(in the rows, 128 means zero)
One turn sends every row of this set to another row. A few are shown first. Where does it send the rows asked after them?
z_563: [144 117 150 163  85 153 117 135 126 116 129  83 127 169 100 155 110 135
 161 150 151 106 151  90 137 110 146 153 137 165 128 129 116  95 120 104
 132 102 144 128 128 125 103 153 158 110 157 149 176 131 149 129 155 103
 152 118 134 163 164 114 134 123 101 131 132  96 135 114 157 130 129 128
 124  67 112 115 123 158]
z_630: [136 135 106 116 158 112 119 122 142  97 100 154 132 111 135 138 137 154
 143 162  98 104 132 156 101 130 136 110 129 146  83 115 144 149 104 138
 143 178 135 119 118 135 145 172 135  88 109 142 172 143 129  94 115 156
 110 107 115 104 130 133 151 126 164 122 107 122 139  97 118 101  83 138
 148 133 128 125 139 109]
z_387: [127 146 137 154  91 112 136 133 115 124 130  92 147 172 103 129 108 133
 166 126 135 116 162  74 121 110 182 167 124 156 153 131 115  87 132 123
 149 112 141 123 134 138  73 161 163  97 124 133 152 106  99 120 148 104
 123 130 151 165 139 124 131 129 112 154 125  72 120 120 153 134 133 107
 114  83 118 104 134 132]
z_912: [127 137 110 146 107 137 103 127 114 150 147 104 164 158  71 147 111 131
 184 155 128 109 179  85 141  93 160 149 141 143 145 151 123  91 136 113
 144 102 129 105 150 137 103 145 141  89 136 116 164 115 117 119 176 107
 155 133 141 168 135 113 106 113 139 158 125  90 125 101 137 136 128 119
 135  76 101 125 152 138]
z_391: [131 139 115 116 125 117 132 105  85 149 131 147 167 113 150 134 161 104
  76 160  86 124 116 138 146 129 127 122 104 124 139 180 149 126 130 123
 107 100 170 123 151 137 139 124 119 131 108 106  90 127 110 162 134 110
 123 131 122 164 126 128 109 132 102 182 145 123 106 138 112 133 147 167
 106 172 119  87 128 154]
z_965: [104 147 117 107 121  61 140 118 150 162 163 150 174 123  86 102 122 157
 105 119 156 143 149  79 107 126 138 125 145  90 143 126 157 118 128 144
 138  99 117 122 173 147 140 108 132 133 158 105  96  96 134 148 145  96
 153 159 140 132 143 161 130 153 102 146 135 149 106 113 146 164 163 137
 124 106 104 130 108 123]
z_767: [129 137 105 113 110 108 134 131 122 155 144 179 129 144  81 115  80 157
 136 129 133 130 159 123  99 136 146 150 129  87 118 114 153 116 124 139
 121 109 128 147 166 149 141 109 162 131 152  95  93 106 117 156 161 110
 165 156 159 141 123 133 150 125 124 137 125 127 101 160 174 135 166 106
  97 156 112 114  90 112]
z_541: [123 143 108 127 115  96 127 135 125 154 164 192 158 135 129 125 107 156
 107 119 130 156 149 117 100 151 156 141 105 111 113  86 153 107 114 110
 139 105 104 138 153 158 173 136 139 126 172 116  96  97 108 122 182 101
 145 149 182 117 170 138 155 146 123 136 138 132 120 117 134 166 137 104
 129 117 106 121 138 122]
z_748: [130 131 108 126 117 124 127  97  95 142 136 163 165 119 169 140 167 107
  59 168  97 124 106 144 145 137 133 110 105 134 122 167 140 124 137 110
 107  92 153 125 161 132 152 131 117 133 120 113 101 130 128 159 142 111
 123 116 114 154 143 129 123 142 115 170 146 140 118 131 117 140 127 163
 121 152 109  89 131 178]
z_616: [136 143 131 149 114 142  90 116  95 133 128 126 130 123 150 143 138 159
 117 126  70 151 101 124 131 115 169 121 103 116 133 187 130 101 105 126
 133  86 104 105 133 110 148 125 143 144 133  96 160 139 102 146 128 134
 156 130 128 175 152 114 122 106 100 143 138 109 135 125 119 131 135 163
 105 125  92 122 197 159]
z_366: [125 149 152 148  92 130 129 147 120 126 128  72 149 167  93 140 107 116
 170 143 127 119 147  79 134 115 158 163 124 161 161 132 126  82 113 121
 134 116 141 117 129 145  79 153 161 108 124 145 165 118 117 121 144 112
 129 121 142 169 155 118 118 130 105 135 139  59 125 111 154 131 134 120
 107  74 114 122 123 141]
z_120: [136 139 133 152  92 133 110 105  90 138 116 109 116 147 143 131 164 160
 109 130 103 128 126 153  96 112 189 122 110 125 118 166  98 107 122 112
 126 100 107 113 144  97 129 130 162 138 104 106 154 151 104 156 132 139
 145 123  99 155 142 136 118 127  97 129 141 111 121 154 152 124 157 162
  88 136  88 100 161 168]
z_636: [135 110 128 173  88 126 121 126 127 119 133 104 136 169 110 148 108 156
 161 142 156 107 151  75 123 103 167 147 137 155 123 141 113  95 134 102
 141 105 145 124 141 121 107 146 148 107 168 136 164 121 144 130 150  99
 157 120 141 165 148 116 147 116 120 149 117 115 134 107 156 127 118 120
 140  63 111 114 138 155]
z_865: [119 134 170 136 166 133 139 154 150 133 110 134 136 119 134 141 138 123
 109 146 126 108 127 163 102 160  94  96 121 142 110 114 190 167 114 140
 132 185 115 151 116 151 140 125 133 106 125 114 139 117 148 100 123 145
 123 128 151 118 119 130 139 162 117  92 109 147 152 108 104 135 139 116
 121 134 144 172 133  96]
z_124: [112 133 130 108 128 125  84 129 135 162 156 155 132 100 110 132 125 126
 116 136 100 173 118 121 105 142 130 140 120 108  95  89 152  87  95 119
 138  89  94 118 134 129 186 117 142 132 172 126  93 133 123 116 172 110
 156 119 175 139 164 148 144 125 111 106 160 132 122 121 154 166 131 117
 110 151 118 141 131 142]
z_947: [128 147 100 115 162  96 132 123 171 105 121 106 130  99 130 131 145 119
 124 140 108 114 142 102 142 126 104 102 125 123 109 126 147 141 124 142
 151 157 124  95 109 141 135 133 126  91 102 144 167 124 129  91  84 166
 111 123 111 138 106 138 125 154 151 128 113 132 141  93 104 127  83 169
 140 125 113 134 135  76]
z_432: [119 145 151 114 157 132 145 147 155 135 106 151 118 124 105 130 150 114
 111 153 136 110 142 162 102 169 100 123 132 161 117 112 181 163 132 147
 115 170 120 142 120 159 112 131 148 108 118  97 157 121 136 112 131 169
 128 119 118 110 101 155 131 165 121  79 111 138 142 121 108 128 143 107
 127 159 140 168 104  99]
z_152: [137 142 118 109 158 112 138 115 163  94 104 116 102 116 118 119 124 131
 147 138 116  79 157 138 134 127 112 112 151 134 106 139 123 163 117 148
 141 137 144 136 107 121 121 148 130  79  94 132 159 147 109 114  99 165
 117 123  96 102 119 147 127 134 138 126  91 132 120 135 122 115 104 135
 111 143 150 107 104  79]
z_4: [130 126 131 112 167 117 135 130 159 101 111 139 142 105 119 129 135 128
 116 137 133  91 146 151 144 162  92 118 149 153 107 142 158 180 122 164
 140 159 139 132 119 154 116 132 121  97 105 116 154 126 150 106 114 156
 117 121  98  94 126 135 123 149 129 104  76 135 131 121  96 112 129 136
 126 147 141 147 106  75]
z_276: [130 136 129 141 101 153  99 139 119 145 142  85 161 157  71 159 115 121
 178 163 125 110 161  99 139 101 147 153 139 159 144 134 132  90 114 106
 131 108 135 108 137 135 106 156 147  97 143 133 178 135 126 120 172 102
 154 126 139 163 155 115  95 113 116 144 134  79 137  95 132 134 135 131
 125  72 108 136 146 154]
z_237: [119 134 132 123 162 121 134 135 159 118 116 119 138 104 144 139 126 121
  99 137 122  99 131 146 132 159  97  96 117 140 111 130 164 169 126 148
 148 182 131 134 119 162 135 131 134 101 106 127 147 125 157  82 100 149
 102 120 132 115 116 129 130 169 135 108  90 151 148 101  92 128 112 137
 131 135 128 146 129  76]
z_18: [108 124 130 108 118 110 105 132 142 151 143 150 121 117  87 132 114 140
 122 139 124 145 113 130  86 139 140 146 146 105 101 103 138 101 105 143
 124  93 105 130 157 119 152 115 167 137 153 131  87 133 121 153 132 125
 166 122 139 132 151 150 145 118  99  97 152 114 103 162 192 145 160 124
  84 174 128 124  83 147]
z_401: [128 169 137 133 108 121 116 104 102 139 119  97 135 118 147 109 168 151
 116 119  97 156 142 106 138 120 158 139 105 128 148 192 105 107 107 108
 112  66 114  98 118 108 122 107 138 138  96  84 139 134  96 144 151 140
 145 123  88 157 156 137 113 123 109 131 143 105 112 136 140 125 132 165
  91 114  95 131 166 144]
z_740: [129 139 109 131 113 117 140 111  91 141 123 161 155 124 178 144 155 110
  70 156  93 124 105 143 136 149 132 131  95 134 130 168 135 128 122 109
  95  97 167 136 144 135 139 126 131 131 109 119  86 125 105 158 132 116
 120 121 119 150 143 119 133 129 109 170 138 120 110 151 126 129 133 155
  99 163 119  82 115 166]
z_116: [111 130 158 120 174 118 141 153 164 117 118 143 153 117 116 140 147 131
 107 147 144 115 140 144 129 167  76 115 142 158 117 135 185 168 114 159
 127 157 113 129 130 157 125 114 130 108 119 105 137 102 143 116 126 162
 135 128 111  97 127 122 130 159 118  81 108 131 143 121 104 125 137 134
 126 134 143 185 121  81]
z_462: [133 144 121 107 155 121 135 141 146 122 104 149 134 106 126 137 135 127
 115 162 124  97 129 172 109 162 122 121 125 154 106 118 164 172 132 145
 123 189 135 127 120 164 119 150 141 103  99 119 160 128 141  89 118 158
 113 108 117 108 107 149 136 144 143 102  88 136 141 100 109 115 112 123
 139 161 129 145 110  94]
z_637: [ 97 144 142 102 134  81 109 127 153 164 159 113 164  95  91 115 151 125
 110 124 128 159 131  97 106 134 123 142 146  99 120 104 145 100  95 131
 137  92  99 111 139 117 157 101 128 129 138 134  75 122 110 133 149 103
 150 136 142 124 162 162 110 137  84 112 155 118 101 130 163 167 163 144
  86 138 129 144 110 127]

z_237 goes to z_4
z_541 goes to z_965
z_401 goes to z_120
Where do these go?
z_637 goes to z_18
z_636 goes to z_912
z_865 goes to z_116
z_276 goes to z_366
z_391 goes to z_740
z_630 goes to z_947

